In the rows, 100 means zero.
One turn sends every row of this set to another row. A few are shown first. Where does it send the rows asked after them?
Dad: | 118 | 134 |  96 | 112 | 113 | 127 |  97 |  92 | 112 | 112 |  85 |  85 | 136 |
pafoz: |  92 | 116 |  82 |  83 |  92 |  94 | 100 |  98 | 107 |  80 | 129 |  81 | 122 |
Peg: |  94 | 119 |  83 |  84 |  94 | 103 | 101 | 108 | 118 |  82 | 135 |  72 | 118 |
topam: |  79 | 124 |  76 | 102 |  85 | 105 |  76 | 101 | 104 |  98 | 125 |  97 | 127 |
Mivu: |  91 | 100 |  94 | 117 |  81 | 104 |  85 | 109 | 112 |  74 | 103 |  62 | 120 |
marur: |  73 | 132 |  87 |  96 | 105 |  76 |  89 | 106 | 140 | 104 | 117 |  71 | 122 |
Ruvi: |  75 | 114 |  89 | 105 |  86 |  85 |  72 | 112 | 116 |  89 |  82 |  78 | 132 |
ror: | 113 | 113 |  91 | 120 | 127 | 114 | 110 |  89 | 106 | 114 |  91 |  78 | 134 |
sebop: | 128 | 118 | 100 | 114 | 113 | 115 | 103 |  99 | 121 | 125 | 100 |  81 | 133 |
Mikuv: |  82 | 130 |  91 | 124 |  92 |  97 |  75 | 104 | 139 | 105 | 128 |  71 | 127 |
dodaz: |  94 |  99 |  97 | 115 |  83 |  87 |  83 | 109 | 121 |  76 | 102 |  62 | 130 |
tar: | 115 | 124 |  95 |  95 | 128 | 100 | 107 | 102 | 119 | 124 |  86 |  89 | 132 |
Samad: |  79 | 133 |  74 |  89 |  83 | 116 |  81 | 108 | 113 | 102 | 119 |  86 | 120 |
tafo: | 107 | 116 |  89 | 115 | 130 | 113 | 108 |  90 | 105 | 116 |  85 |  82 | 133 |
Lav: | 116 | 128 |  91 | 107 | 131 | 120 | 107 |  94 | 117 | 107 |  93 |  74 | 141 |
lamo: |  71 | 114 |  85 |  98 |  94 |  92 |  81 | 113 | 108 |  81 |  83 |  77 | 122 |
mezu: | 118 | 113 |  89 | 105 | 130 | 108 | 106 | 104 | 118 | 121 |  87 |  80 | 141 |
tep: |  84 | 126 |  76 |  96 |  74 | 110 |  80 |  97 | 105 |  97 | 120 |  89 | 125 |
limoz: |  80 | 118 |  90 | 121 |  86 | 101 |  78 | 113 | 139 | 115 | 116 |  65 | 117 |
faro: | 105 | 126 |  96 | 117 | 121 | 108 | 101 |  92 | 108 | 120 |  75 |  90 | 128 |
lurog: | 119 | 112 | 104 | 119 | 123 | 107 | 114 |  90 | 112 | 107 |  92 |  75 | 126 |
suvol: |  95 |  99 |  98 | 117 |  86 |  90 |  77 | 113 | 120 |  75 | 109 |  69 | 134 |
zaral: |  72 | 131 |  89 | 101 | 113 |  75 |  86 | 108 | 139 |  96 | 120 |  74 | 126 |
pimik: | 120 | 127 | 100 |  98 | 130 | 109 | 112 |  94 | 114 |  98 |  89 |  79 | 134 |
busuz: |  77 | 113 |  88 | 103 |  94 |  83 |  70 | 117 | 116 |  86 |  90 |  85 | 136 |
mase: | 120 | 112 |  89 | 112 | 124 | 114 | 102 | 102 | 117 | 125 |  90 |  78 | 141 |
Kog: | 114 | 132 |  89 | 109 | 129 | 124 | 102 |  92 | 116 | 111 |  89 |  78 | 142 |
pid: |  90 | 113 |  83 |  92 |  97 |  92 |  96 | 101 | 107 |  79 | 137 |  84 | 124 |
rup: |  74 | 118 |  89 |  98 | 109 |  78 |  94 | 117 | 139 | 103 | 110 |  64 | 116 |
Bafu: |  85 | 126 |  90 | 119 |  86 |  95 |  83 | 102 | 142 | 109 | 128 |  65 | 123 |

Ruvi goes to tep
Lav goes to mezu
Where do these go?
Peg goes to rup
lurog goes to pimik
pid goes to zaral

